Here are some rows, each followed by its group. Rows of different groups can look alike.
[ 1.1 -0.2  2.1 -0.6  0.   0.5  1.2  0.2 -0.5 -0.5  0.7 -0.4 -0.4  0.2 -0.5 -0.3 -0.7  0.4  0.6 -0.5 -0.6 -0.6 -0.6  1.7] 0
[-1.4  0.1 -1.4  0.9 -1.4 -0.9 -1.4 -0.6  0.7 -0.3 -1.3  0.9  0.8 -0.6  0.4  0.4  0.6 -1.  -0.7  0.6 -0.8  0.1 -1.3 -1.1] 1
[ 0.2 -0.1  0.5 -1.3  0.   0.   0.1  0.2 -0.7 -0.3 -0.7 -1.3 -0.5 -0.1 -1.  -1.  -1.5  0.4  0.2  0.  -1.5 -0.8 -1.2  1. ] 2
[ 0.2 -0.6  1.1 -0.4 -0.4 -0.9  2.1 -0.6  1.8 -0.2  0.2 -0.5 -0.3  0.3 -0.5  1.4 -0.6 -0.7  0.6  0.  -0.5 -0.6 -0.9  2.2] 3
[ 1.1 -0.2  2.1 -0.3  0.5 -0.2  1.7 -0.3 -0.3  0.   1.7 -0.3 -0.2  0.4 -0.3 -0.3 -0.3 -0.5  0.8 -0.4 -0.3 -0.3  0.4  1. ] 4
[ 0.4 -0.2 -1.   0.8  0.7 -0.5 -0.7 -0.5 -1.   1.   0.5  0.2 -0.1  0.5  1.2 -0.7  1.4 -1.1 -0.1 -0.7  1.9  1.6  1.5 -1.4] 1
[-0.7  0.3 -1.4 -0.2  0.3  0.4 -1.6 -0.1 -1.4  0.4 -0.7  0.   1.  -0.1 -0.1 -1.   1.1 -0.4 -0.1 -0.3  1.2  0.1  0.  -1.4] 1
[ 1.2  0.7  1.7 -0.8  0.9  0.6  0.7  0.8 -0.8 -0.1  1.2 -0.6 -0.3  0.3 -0.9 -0.7 -0.8  0.4  0.6 -0.9  0.5  0.   0.4  0.5] 0
[ 0.4  0.2  0.8 -1.2 -0.6 -0.1  0.3  0.2 -0.5 -0.6 -0.3 -1.  -0.8  0.2 -1.  -1.1 -1.   0.4  0.2 -0.7 -1.4 -0.9 -0.9  1.5] 3
[-1.  -0.3 -1.1  0.7 -1.4 -1.2  0.7 -1.5  1.7  0.4 -0.7  1.1  0.3  0.   0.9  1.4 -0.3 -1.3 -0.4  0.8 -0.9  0.4 -0.6 -0.3] 5
[-0.2 -0.3 -0.6  1.1  1.  -1.  -0.2 -0.9 -0.5  0.8  1.2  0.7  0.4  0.2  1.5  0.   2.1 -0.7  0.1 -0.5  2.2  1.6  2.  -0.8] 6
[-0.7 -0.9 -0.7  0.5 -0.9 -1.7  1.9 -1.2  1.6  0.7  0.4  1.3 -0.3  0.4  1.2  1.8  0.  -0.9  0.9 -0.4 -1.   0.9  0.6 -0.6] 5
[ 0.7  0.1  1.  -0.5  1.2 -0.4  0.9 -0.9 -0.3  0.5  2.1 -0.6 -0.3  0.5 -0.1 -0.6  0.4 -0.7  0.9 -0.6  1.5  1.   2.  -1.1] 6
[-1.   0.4 -0.8  0.  -0.7  1.2 -1.   1.4 -0.4 -0.5 -0.8 -0.4  0.7 -0.9 -0.7 -0.4 -0.5  1.7 -0.9  1.5 -1.1 -0.6 -0.5  0.4] 7
[-0.7 -0.3 -1.2 -0.9 -1.1 -1.2 -0.4 -0.2  0.1 -0.4 -1.2 -0.3  0.9  0.2 -0.3  0.4 -0.6 -1.8 -0.6 -0.2 -1.2 -0.4 -0.6 -1. ] 8
[-0.6 -0.7 -0.5  0.9 -0.5 -0.7 -0.7 -0.2  2.5 -0.3 -0.5  0.8  0.6 -0.7  0.3  1.5 -0.6 -0.4 -0.6  2.3 -0.8 -0.4 -0.6  1.3] 9
[-0.2 -0.3 -0.1 -1.2 -1.3 -0.6  0.4 -0.4  0.2 -0.4 -1.4 -1.3 -0.5  0.3 -1.1  0.  -1.4 -0.1 -0.5  0.4 -1.5 -0.8 -1.6  0.8] 3
[-0.5 -0.2 -0.3  2.2 -0.3 -0.5 -0.4 -0.3  0.1  0.4 -0.2  1.9  1.6 -0.3  2.2  0.4  2.5 -0.4 -0.4  0.9  1.1  0.7  0.1 -0.5] 9
[ 0.5 -0.6  0.8 -0.1  0.  -1.4  2.  -1.4  0.2  0.6  2.2  0.  -0.5  0.6  0.3  1.  -0.3 -1.1  1.5 -0.8  0.3  1.1  1.6 -0.4] 5
[ 0.9 -0.1  0.4 -1.6  0.2  0.3  0.2 -0.3 -1.4 -0.3  0.8 -0.9 -1.2  0.2 -1.3 -1.  -0.9 -0.1  0.4 -1.2  0.8  0.  -0.2 -0.2] 2
[-0.6 -0.1 -1.2  1.1  1.5  1.3 -0.2  1.2  0.  -0.2 -0.5  0.2  1.3 -1.4  0.8 -0.4  1.4  0.5 -0.3  0.5  2.6  0.5 -0.2  1.4] 3
[-0.1 -0.1 -0.6 -0.7  0.6 -0.1 -0.8  0.1 -1.3 -0.2  0.1 -1.3  0.3  0.4 -0.5 -1.5  0.9 -0.1  0.3 -1.4  1.   0.7  0.9 -1.4] 8
[-0.9  1.5 -1.1 -0.2  0.6  0.9 -1.1 -0.8  0.   0.7 -0.9  0.1  1.9  1.7  1.1 -0.2 -1.3 -0.7  0.8 -0.1 -1.5  0.  -0.9  0. ] 1
[-0.3 -0.3 -0.2  2.1 -0.3 -0.5 -0.3 -0.5  1.2  0.5 -0.2  2.2  0.9 -0.2  2.2  1.6  1.6 -0.4 -0.3  0.9  0.1  0.6  0.1 -0.5] 9
[ 0.2  0.2 -0.1 -0.5  0.5 -1.1  0.5 -1.3 -1.1  1.   1.1 -0.4 -0.6  0.8  0.1 -0.2  0.1 -1.7  0.4 -1.3  1.4  1.5  1.7 -0.9] 2
[-0.3  0.  -1.3  0.2  0.9  0.  -1.5 -0.1 -0.9 -0.1 -0.5 -0.1  0.6  0.  -0.2 -1.2  1.6 -0.3 -0.6 -0.9  1.6  0.7  0.3 -1.5] 1
[-1.  -0.4 -0.9  1.8 -0.7 -0.8  0.  -0.8  1.2  0.6 -0.4  1.9  0.4  0.   2.1  1.5  1.3 -0.7 -0.1  0.4  0.3  0.8  0.4 -0.9] 5
[ 0.7  0.7  1.  -0.4  1.4  1.9 -0.7  1.7 -0.5 -0.6  0.  -0.4 -0.2 -0.3 -0.4 -0.3 -0.4  2.1 -0.5 -0.3  0.8 -0.5 -0.3  0.1] 0
[-2.   0.9 -0.2 -0.4  0.5 -1.6 -1.4 -0.1  0.2 -0.6 -0.2 -0.2  0.7 -0.8 -1.3  0.4  0.  -1.2  2.1 -0.5 -0.8  0.8  2.   0.2] 2
[ 1.1 -0.3  2.1 -0.1  0.3 -0.4  2.  -0.5 -0.1  0.1  1.8 -0.1 -0.3  0.5  0.   0.  -0.2 -0.3  1.  -0.1 -0.2 -0.3  0.4  1.3] 2
[-1.4 -1.  -1.   0.9 -1.3 -1.5  0.4 -1.3  1.5  0.7 -0.9  1.1  0.3  0.1  0.6  1.5 -0.2 -1.1 -0.1  0.4 -1.1  0.4 -0.5 -0.6] 5
[-0.9  0.  -1.2  0.9 -0.4  0.  -1.4  0.5 -0.8  0.4 -1.3  0.8  1.2 -0.2  1.  -0.1  1.7 -0.7 -0.7  0.2  0.9  0.6  0.3 -1.9] 1
[ 1.5  0.   1.6 -1.   1.3  0.4  0.6  0.2 -0.7 -0.2  1.3 -0.8 -0.9  0.1 -0.8 -0.5 -0.6  0.6  0.7 -0.9  0.5 -0.2  0.8  0.2] 0
[-0.2  0.3 -1.   0.7  1.4 -0.2 -0.9 -0.4 -0.6  0.8  0.7  0.5  0.5  0.2  1.  -0.5  2.1 -1.   0.1 -0.4  2.2  1.5  1.4 -1.2] 1
[ 0.  -1.3  0.5 -0.4 -1.3 -1.6  1.8 -2.   1.4  0.4  0.5 -0.4 -0.4  0.4 -0.6  1.2 -0.9 -1.3  1.4 -0.3 -1.  -0.1  0.1  0.5] 5
[ 1.5  0.1  1.9 -0.4  1.1  0.6  0.8  0.2 -0.3  0.1  1.9 -0.5 -0.6  0.4 -0.3 -0.4 -0.5  0.2  0.9 -0.4  0.7 -0.1  0.6  0.4] 0
[-0.1 -0.4  0.1  0.6 -0.2 -1.   2.1 -1.   1.   0.9  2.   0.8 -0.6  0.7  1.1  1.7 -0.2 -0.7  1.2 -0.8  0.3  0.7  1.5 -0.8] 5
[ 1.1  0.1  0.4 -1.4  0.5 -0.5  0.9 -0.4 -1.2  0.2  0.8 -1.2 -0.9  0.  -0.8 -1.1 -0.3 -0.8  0.3 -1.3  0.6  0.4  1.4 -0.2] 2
[ 0.   0.4 -0.1 -0.6 -0.7  1.3 -0.8  1.3 -0.5 -0.8 -1.1 -0.8 -0.2 -0.2 -0.6 -0.6 -0.5  1.7 -0.6  0.5 -0.9 -1.  -0.9  1.2] 7
[-0.2  0.7 -0.1 -0.4 -0.6  1.2 -1.   1.3 -0.5 -0.8 -0.8 -0.7 -0.2 -0.6 -0.8 -0.5 -0.5  1.8 -0.8  0.5 -0.8 -0.5 -1.   1.3] 7
[-0.1  0.1 -0.2 -0.6 -0.5  1.2 -0.8  1.4 -0.5 -0.7 -0.9 -0.7 -0.3 -0.2 -0.8 -0.5 -0.5  1.8 -1.   0.8 -0.8 -0.8 -1.   1.1] 7
[ 0.5  0.2  0.9 -1.1  0.1  0.8 -0.2  1.  -0.8 -0.4 -0.3 -0.7 -0.9 -0.1 -0.9 -0.9 -0.8  1.3  0.1 -0.8 -0.9 -0.6 -1.   1.3] 7
[-1.  -0.6 -1.1  0.8 -1.1 -1.6  0.3 -1.3  1.6  0.3 -0.6  1.1  0.2  0.   0.9  1.6 -0.2 -1.3 -0.1  0.4 -1.   0.4 -0.4 -0.6] 5
[-1.2  0.6 -1.1  0.6  0.2  0.5 -1.3  0.9 -1.   0.  -1.2  0.4  1.1 -0.3  0.5 -1.   1.3  0.6 -1.1  0.6  0.9  0.1 -0.1 -1.3] 2
[ 1.  -0.5  1.  -1.  -0.1 -1.1  1.9 -1.6  0.2 -0.1  1.3 -1.2 -0.7  0.6 -1.   0.3 -0.8 -1.   1.  -0.8 -0.7 -0.3  0.6  0.6] 8
[-1.3 -0.7 -1.   0.8 -1.3 -1.9  0.4 -1.6  1.5  0.3 -0.9  0.8  0.2  0.2  0.9  1.3  0.  -1.1 -0.4  0.9 -0.9 -0.1 -0.7 -0.6] 5
[-0.4  0.  -1.7  0.9 -0.5 -1.  -0.3 -0.9  0.   0.7 -0.6  0.8  0.3  0.   0.5  0.   1.  -1.9 -0.8  0.3  0.6  0.7  0.6 -1.6] 1
[-0.3 -0.2 -1.2  0.9  0.3 -1.7  0.3 -1.3 -0.7  0.7  0.9  0.9 -0.2  0.3  1.3  0.3  1.7 -1.1  0.5 -0.8  1.5  1.3  1.2 -1.4] 1
[-0.4  0.2 -1.3  0.1  0.3 -0.2 -1.3 -0.3 -1.3  0.1 -0.7  0.2  1.   0.2  0.4 -0.9  1.6 -0.2 -0.7 -0.6  1.4  0.6  0.6 -1.6] 1
[ 0.9  1.   0.3 -0.9  1.4  1.9 -1.   1.5 -0.8 -0.2  0.4 -0.6 -0.2 -0.1 -1.  -0.7  0.   1.4  0.  -0.7  1.1  0.3  0.4 -0.8] 3
[-0.2 -0.9  0.5 -0.4 -1.1 -2.3  2.3 -1.5  0.8  0.4  0.9  0.  -0.9  0.6 -0.1  1.  -1.2 -1.3  1.1 -1.2 -0.6  0.1  0.1  0.4] 3
[-1.5 -0.6 -1.   0.9 -1.1 -1.6  0.5 -1.8  1.4  0.3 -0.9  1.2  0.2  0.   0.7  1.4 -0.1 -1.1 -0.2  1.  -1.1  0.1 -0.6 -0.6] 5
[ 0.7  0.5  0.9 -1.3  0.9  0.7 -0.5  0.4 -0.9 -0.4  0.6 -1.  -1.  -0.1 -1.5 -1.1 -0.7  0.6  0.1 -1.2  0.7 -0.2 -0.1 -0.4] 2
[ 0.9 -0.3  2.1  0.  -0.2 -0.4  2.2 -0.4  0.1  0.1  1.6 -0.1 -0.2  0.5 -0.1  0.3 -0.2 -0.5  1.2 -0.1 -0.4 -0.4  0.1  1.5] 2
[-0.2  0.4 -0.2 -0.6 -0.6  1.6 -1.3  1.4 -0.6 -0.6 -0.9 -0.5 -0.1 -0.9 -0.7 -0.5 -0.9  1.5 -0.7  0.6 -0.5 -0.8 -0.7  1.2] 7
[ 0.3 -1.2  0.2  0.3 -1.  -1.7  1.9 -1.9  1.2  1.1  1.3  0.2 -1.1  0.4  0.4  1.5 -0.9 -1.2  1.1 -0.8 -0.2  0.5  0.9 -0.2] 8
[ 1.2 -0.2  2.  -0.3  0.8  0.   1.4 -0.5 -0.3  0.2  2.  -0.4 -0.3  0.4 -0.3 -0.3 -0.4 -0.4  1.  -0.4  0.3  0.   1.   0.5] 6
[ 1.   0.3  1.1 -1.1 -0.4  0.4 -0.1  0.9 -0.8 -0.5 -0.3 -0.8 -0.8 -0.1 -1.1 -0.8 -0.7  0.5  0.1 -0.3 -1.2 -0.9 -1.   1.8] 4
[-1.   0.3 -1.4  0.4  0.2  0.  -1.8  0.3 -0.8  0.1 -1.3  0.5  0.6  0.1  0.3 -0.6  1.2  0.1 -0.8 -0.2  0.9  0.4 -0.1 -1.9] 1
[ 1.2  0.4  1.2 -0.7  1.4  1.4 -0.6  1.1 -0.5 -0.5  0.8 -0.4 -0.8  0.1 -0.8 -0.6 -0.7  1.6  0.3 -0.6  0.5 -0.7  0.2  0.7] 0
[ 0.2  0.  -0.2 -1.   0.3  0.9 -1.2  1.1 -1.1 -0.4 -0.3 -1.3 -0.2 -0.3 -1.3 -1.3 -0.1  0.8 -0.4 -0.5  1.1  0.3  0.2 -0.7] 8
[ 1.3  0.6  1.7 -0.6  0.9  1.3  0.1  1.1 -0.5 -0.4  0.5 -0.6 -0.7 -0.1 -0.5 -0.5 -0.5  1.4  0.1 -0.5 -0.4 -0.6 -0.7  1.1] 0
[ 0.   0.3 -0.1 -0.7 -0.9  1.3 -1.3  1.7 -0.6 -0.6 -0.7 -0.7 -0.3 -0.4 -0.6 -0.6 -0.7  1.6 -0.8  0.2 -1.  -0.6 -0.9  1. ] 7
[-0.1  0.5 -0.5 -0.6  0.   1.8 -0.8  1.9 -0.4 -0.7 -0.7 -0.7  0.4 -0.6 -0.6 -0.5 -0.5  1.8 -0.6  0.6 -0.6 -0.7 -1.   0.5] 7
[ 0.7  0.1  1.  -0.5  0.   1.6 -0.7  1.3 -0.3 -0.6 -0.6 -0.6 -0.3 -0.1 -0.4 -0.5 -0.6  1.9 -0.4 -0.2 -0.7 -0.6 -0.6  1.7] 7
[-0.1  0.3 -0.4 -0.9 -0.7 -1.3  0.5 -1.3 -0.8  0.6  0.5 -0.8 -1.6  0.2 -0.9 -0.3 -1.  -2.   0.2 -0.7 -0.2  0.8  0.4 -0.5] 2
[ 0.5  0.2  1.1 -1.  -0.1  0.5  0.4  0.6 -0.7 -0.7 -0.3 -0.8 -0.8 -0.1 -0.9 -1.  -0.9  0.6  0.  -0.2 -1.5 -1.  -1.   1.7] 4
[ 0.4  1.  -0.7 -0.5  1.3  1.1 -1.4  0.9 -1.  -0.6 -0.3 -1.   0.1  0.2 -0.7 -1.1  1.   0.8 -0.3 -0.5  1.4  0.1  0.5 -1.1] 6
[-0.1  0.7  0.  -0.7 -0.6  1.  -1.   1.4 -0.5 -0.9 -0.8 -0.8 -0.4 -0.5 -0.5 -0.8 -0.9  1.6 -0.9  0.8 -0.9 -0.4 -1.   1.1] 7
[ 1.3  0.2  1.  -0.7  2.   0.6  0.   0.1 -0.3  0.3  1.8 -0.5 -0.4  0.2 -0.7 -0.4  0.8  0.2  0.3 -0.7  2.1  0.7  1.8 -0.7] 6
[ 1.   0.1  1.5 -0.8  1.   0.1  1.  -0.3 -0.8 -0.1  1.6 -0.7 -0.3  0.6 -0.9 -0.8 -1.  -0.2  0.7 -0.8  0.7 -0.3  0.9  0.2] 0
[-0.4 -0.3 -0.2  1.6 -0.3 -0.5  0.7 -0.5  2.1  0.5 -0.2  1.9  0.   0.1  1.7  2.2  0.4 -0.4  0.   0.8 -0.4  0.3  0.  -0.5] 9
[-0.6  0.1 -0.5  1.3 -0.2  1.2 -0.7  1.7 -0.3 -0.7 -0.4  0.8  2.  -0.7  0.9 -0.3  1.8  1.6 -0.6  1.7  0.5 -0.2 -0.6 -0.8] 2
[ 1.4  0.   1.9 -0.5 -0.3 -0.6  0.2  0.6 -0.7  0.5  0.7 -0.9  0.3 -0.5 -1.1 -0.1  0.   0.5 -0.9  0.4  1.8  0.7  0.5 -0.2] 0
[-0.5  0.2 -1.5  0.8  0.6 -0.3 -1.1  0.2 -1.1  0.7 -0.5  0.2  0.5  0.1  0.5 -0.9  1.6 -0.3 -0.1 -0.7  1.7  0.9  0.8 -1.5] 1
[-0.8 -0.2 -0.3 -0.6 -0.5  0.8 -1.2  1.3  0.4 -0.6 -0.6 -0.8 -0.3 -0.5 -0.6 -0.5 -0.5  1.6 -0.8  1.4 -1.  -0.7 -0.7  2. ] 7
[ 0.7  0.5  0.8 -0.5 -0.5  1.4 -0.5  1.2 -0.3 -0.6 -0.6 -0.7 -0.3 -0.4 -0.7 -0.6 -0.8  1.6 -0.3  0.  -1.  -0.5 -0.9  1.8] 3
[ 0.8  0.4  1.1 -0.9 -0.4  0.8  0.2  0.3 -0.6 -0.5 -0.2 -0.8 -0.7  0.2 -1.2 -0.9 -1.   0.6  0.2 -0.6 -1.2 -0.8 -0.9  1.6] 4
[ 0.8 -0.1  1.1 -1.   0.6 -0.5  1.  -0.3 -1.   0.   0.7 -1.1 -0.5  0.7 -1.4 -0.8 -1.  -0.6  0.8 -1.5 -0.3  0.3 -0.1  0.2] 2
[-0.3 -0.5  0.8 -0.4 -0.3 -0.8  2.1 -0.8  2.  -0.2 -0.1 -0.6 -0.5  0.3 -0.4  1.7 -0.3 -0.6  0.6  0.3 -0.7 -0.3 -0.7  2. ] 5
[-0.5  0.  -1.4  0.   0.9  0.2 -1.5  0.4 -1.3  0.  -1.1  0.1  0.6 -0.2  0.4 -1.   1.1 -0.2 -0.5 -0.2  1.   0.3  0.  -1.3] 1
[-0.4 -0.4 -0.3  2.  -0.3 -0.5 -0.3 -0.5  1.8  0.3 -0.3  2.2  0.6 -0.4  1.8  1.8  0.8 -0.4 -0.3  1.2 -0.3  0.  -0.3 -0.4] 9
[-0.7  0.1 -1.3  0.1  0.   0.1 -1.6  0.4 -1.2 -0.1 -1.2  0.4  0.2 -0.2  0.3 -0.8  1.1 -0.2 -0.7  0.3  1.2  0.6  0.2 -1.9] 1
[ 0.6  0.2  0.3 -1.4  0.3  0.2  0.2  0.  -1.4  0.1  0.4 -1.3 -1.1  0.2 -1.2 -1.2 -1.  -0.4 -0.6 -1.3 -0.1 -0.1  0.4  0.2] 2
[-0.1  0.6 -0.8 -0.4  0.1  1.4 -1.3  1.5 -0.7 -0.7 -0.8 -0.7  0.4 -0.4 -0.6 -0.7 -0.2  1.6 -1.   0.6 -0.2 -0.8 -0.9  0. ] 0
[-0.1  0.1 -0.1 -0.8 -0.5  1.5 -0.9  1.5 -0.5 -0.9 -0.6 -0.4 -0.2 -0.4 -0.6 -0.5 -0.6  1.8 -0.8  0.6 -1.  -0.5 -0.9  1.5] 7
[-1.1 -0.3 -0.9  0.8 -1.  -1.8  0.4 -1.7  1.6  0.3 -0.9  1.2  0.3 -0.2  0.6  1.5 -0.3 -1.1 -0.2  0.7 -1.   0.2 -0.8 -0.7] 5
[-0.7  0.3 -1.4  0.5  0.3 -0.3 -1.5  0.5 -1.1  0.6 -0.9 -0.1  0.9 -0.2  0.4 -1.   1.1 -0.1 -1.  -0.4  0.9  0.3  0.  -1.9] 1
[ 1.1 -0.4  1.8 -0.7  0.7  0.2  1.4  0.2 -0.5 -0.1  1.8 -0.6 -0.5  0.4 -0.6 -0.4 -0.6 -0.1  1.1 -0.5 -0.2 -0.2  0.6  0.5] 6
[ 0.3 -0.2  0.4 -1.4  0.4  0.2  0.1 -0.5 -1.4 -0.5  0.7 -0.8 -0.7  0.2 -1.4 -1.3 -1.1 -0.4  0.4 -1.  -0.1  0.1  0.3 -0.2] 2
Which 2 groups are nearest to each row below, nearest first, going by the average distance to the group's rows?
[-0.6 -0.3 -0.4 -0.3 -1.1 -1.1  0.7 -1.   1.6  0.  -1.1 -0.5 -0.9  0.4 -0.7  1.2 -0.9 -1.1  0.1  0.8 -1.3 -0.6 -1.2  1.4]: 5 3
[-1.6 -0.3 -1.3  0.2 -1.5 -0.2 -1.5 -0.5  0.3 -0.2 -1.6  0.3  1.3 -0.6 -0.1  0.   0.  -0.3 -1.2  0.9 -1.  -0.8 -1.4 -0.5]: 7 1
[-0.6 -0.4 -0.6  1.2 -0.6 -1.   0.9 -0.9  2.   0.5 -0.3  1.8  0.   0.2  1.4  2.1  0.3 -0.7  0.4  0.4 -0.8  0.3 -0.1 -0.8]: 9 5
[-0.9  0.3 -1.6  0.  -1.1 -1.  -0.9 -0.9  0.5  0.1 -1.3 -0.3 -0.4  0.   0.   0.  -1.  -1.3 -0.4 -0.5 -1.1 -0.8 -0.6 -0.4]: 5 8
[-0.6 -0.4 -0.5  2.3 -0.7 -0.5 -0.6 -0.2  0.7  0.1 -0.5  2.   1.6 -0.7  1.9  0.8  1.8 -0.5 -0.7  1.6  0.2  0.  -0.6 -0.6]: 9 1
[-0.7 -0.4 -0.8  0.1 -1.5 -1.2  0.6 -1.6  1.8 -0.4 -0.7  0.2 -0.4  0.5 -0.2  1.1 -0.9 -1.4  0.1  0.1 -1.  -0.8 -1.3  0.5]: 5 9
[ 1.  -0.7  2.  -0.2  0.  -0.5  2.  -0.5 -0.1  0.2  1.7 -0.3 -0.3  0.5 -0.2  0.1 -0.2 -0.6  1.2 -0.3 -0.5 -0.4  0.3  1.2]: 4 0
[ 0.  -0.1 -1.  -0.7 -0.9 -0.9  0.7 -1.4  0.   0.2 -0.7 -0.5 -0.1  0.4 -1.2  0.  -1.8 -1.7  0.4  0.2 -0.8 -0.1 -0.7 -0.1]: 8 5
[-0.2 -0.6 -0.6 -0.2  0.6 -1.2  0.3 -1.6 -1.4  0.4  0.9  0.2 -0.2  0.9  0.4 -0.1  0.5 -1.4  0.5 -1.4  1.1  1.5  1.4 -1.7]: 1 6
[-0.8  0.3 -1.6  0.3  0.4 -0.1 -0.7  0.3 -1.   0.3 -0.8  0.   0.8 -0.2  0.1 -1.2  1.4 -0.4 -0.6  0.   0.9  0.9  0.2 -1.4]: 1 8
Which 3 groups are nearest to each row below, nearest first, going by the distance to the centre of the group?
[-1.  -0.6 -1.2  1.   0.3 -1.1 -0.8 -0.9 -0.5  0.7 -0.2  1.   0.7  0.3  1.5  0.2  1.8 -1.2 -0.3 -0.1  1.7  1.   1.1 -1.6]: 1 9 5
[ 1.   0.   2.  -0.5  0.1  0.3  1.4  0.  -0.6  0.   1.2 -0.5 -0.4  0.3 -0.6 -0.5 -0.5 -0.1  0.8 -0.6 -0.6 -0.8 -0.2  1.4]: 4 0 3
Which 2 groups are nearest to each row below, nearest first, going by the distance to the centre of the group?
[ 1.1 -0.5  0.1 -1.3  0.3  2.4  0.1 -0.3  0.2  1.9 -0.6 -0.9 -0.5 -0.4 -0.4  0.3 -1.3  1.8 -0.2 -0.3  0.2 -0.2  0.2  0. ]: 0 3
[-0.1  0.4 -1.4  0.1  0.6  0.9 -1.6  0.6 -1.1  0.2 -1.4 -0.5  0.8  0.   0.  -1.1  0.2  0.4 -0.5  0.2  0.5  0.1 -0.2 -0.7]: 1 7
[ 1.   0.4  0.8 -1.1  0.5  0.8 -0.2  0.8 -0.9 -0.5 -0.1 -1.4 -0.8  0.2 -1.3 -1.  -1.1  0.5  0.2 -0.9 -0.5 -0.2 -0.5  0.4]: 4 0
Which 3 groups are nearest to each row below, nearest first, going by the distance to the group's nearest row?
[ 1.2  0.   1.7 -0.9  1.   0.6  0.7  0.4 -0.6 -0.1  1.3 -0.9 -0.7  0.2 -0.9 -0.7 -0.8  0.4  0.8 -0.9  0.4 -0.3  0.5  0.5]: 0 6 2
[ 1.1  0.   1.4 -0.4  1.2 -0.4  1.2 -0.6 -0.4  0.3  2.  -0.6 -0.4  0.4 -0.5 -0.5 -0.4 -0.9  0.9 -0.6  1.1  0.5  1.4 -0.4]: 6 0 2
